Each path is a new rotation, seen through one point. The rows after it are directions, each followed by how far the rotation turns it, in degrees each step (0 if it stays put).
Each turn is a multiple of 5 degrees from 10 to 175, or 0.
Each row of a path follows its step; steps can be skipped.
path 1
step 0: [ -7  33  17  -7 -17 -29 -14  -3 -24  11  22  16 -45   7  -6  18   0  -3
 -25  51  11  30  -4   5  19  -3  16   6  12 -42  15 -13  36 -28 -11 -11
  30   0  -3 -14 -39  41  -1  20  11   1  -6 -20  42  16]
step 2: [ 29   0   3 -31 -31  -9  16  22 -20 -17  21 -43  28  -9  18 -22 -33 -37
 -21  13  -8   0  11 -38 -13  -6   2  32 -17 -24   5 -11  29 -29  10   7
  -7  -3 -15  15 -20 -18 -13  36  22 -48  -8 -27  21 -12]
step 3: [ 17  37 -23 -30   8  33 -12   0   0   7  28  -1  23  17  24 -15 -25   4
  28   3 -52  18  20  15 -15   1 -30 -39 -33  -3  14   4  39   2   8  31
  14 -21  -1 -17 -31 -20   6  34  28  -5  29 -16  13  -7]
step 4: [ -7  -2 -48 -28 -20   8   2  17 -18 -13  -3   7   7  -1 -28  22  21 -13
  20 -40  13 -14 -25 -23 -17 -15  18 -15  15 -34 -21 -25  52  -2 -10  37
   9   2   0 -32 -35 -28  14  21  33  13  35  -3   4  -7]
step 5: [ -5  38   5  13  13  -9   4 -12   3 -27 -20 -28 -25  13   3  34  -1   1
 -13  -6   5   2  -5   3 -24  -3 -16  -6  11  -6  25   2  39  -6 -56  -9
  16  19 -50 -32 -68 -20   6  -3 -17  -1  25 -17  23 -22]
step 6: [  8  21   0   8  -5 -28 -15 -14  -8  -4 -21  26 -40  11  13  29   6 -14
 -39   8  -2   3 -27 -26 -15 -37  19 -20 -40 -17   1   8  20 -54 -14  -3
  51 -23  17   3 -32   7  33  13  11 -23 -11 -10   4  29]
step 8: [ 12   8 -20 -30   8   0  29  18   4  -2  18 -25   4  -2  13  12 -25 -31
   4  30  -3   2  32 -53 -26  42  -2   8 -41 -20   3  14  23 -28  22   5
   7 -34  19 -25 -14 -29 -14  10  -8   9 -17 -46  27  23]
step 10: [ 13  31 -18  14   3   5  23   1 -16 -12  20 -10 -10  12 -49  15 -25 -22
  11  -6   1  -7 -28 -23 -10  16  35  23  -1 -44  28 -18   6   9  16   2
   2  17  -2 -20 -54 -31  37   2  33  22  48  10   4  -5]
step 11: [-12  40 -41  50  46 -17  -1 -23 -13 -28  36   1 -35 -24  27   6  14  -4
   3   4  20  11 -28 -10   9 -27 -20   7  -7 -12  32  12  31  -5 -25 -19
  12   4  -7  -8 -36 -11   8  17  13  -8   5 -22  32 -21]
step 12: [  7  16   7  -5  -7 -30   4 -11 -35 -62   4  12 -18 -15  -5  15  -1  12
 -18   4 -18 -14 -15  18  15 -24  22  10 -10 -34  19  12  13 -63  11  30
  13 -50  26   1 -19  12  26  -9  -2 -25   2  -7  33 -18]
Speeds:
[  2   9  -2  -5  -3   8 -11  -3   3  -1   1  10  -5   2   4  -1  -3   6
 -12   5 -15  11  -9   6   4   3   8  -5  -9  -3   2   0   4  -9  -5  -2
 -12 -11  -3   2   3   7  -9  -4  -2  -2   3  -3  -5  -1] : 120
[  8  -6   5 -11   5   4   2  -3 -11   0  -4   3   7  -3  -6  -1  -1  -1
  -7   2  11  -3  -6  11   7   4  -2  -2   9   0  13  -6  -3  -9   8   0
   4   3 -11   4   0  -4  -2   3  -7  -1  11 -13  -3   2] : 145
[ -2  -7 -12   5   8  -1  -3   1 -11   7  -2   5  -4  -5   6  -3   9   5
  -1  -5   1   9 -10   4  -2  -6  -8  -2  -8   5  -6   7   5  -2   4   4
   6  -1   8   3   3 -12   2   7  -2   7  -7  -6 -13   8] : 140
[  5   7 -11   9  -2   4 -10   2   3   0   8  -4   5   5   3 -12  -4  -9
   2 -17   2   0  -5   7  -3   4   2  -3   6   2   1  -5  -5   1   4  -2
  -5  -2   9   0  -6 -14  -6   3   1  -1  12   3   4  -7] : 55
[  2   8  -8  -2   5   4  -2   0   7  -5   3   0 -14   7 -13   6   5   2
  -2   1   6  -2  -9  11 -11   0  -2   1   6   2   1  -1  12   3  11  -8
  -1  10  -7  -8  -1   4   0  -4   7   1  -6   7  -6   1] : 65
[ -3  -5  -1  11  16   6   2  -3  14   4   3  10   5   2   6   2   4   8
 -10   0   2   2  10   2   3  -6  -2   1   1  -2  -1  -6   3   5  -2   5
  -3  10  -8  -1  -3   2  -8  16  -2  -7  -2  -4   5  -8] : 175
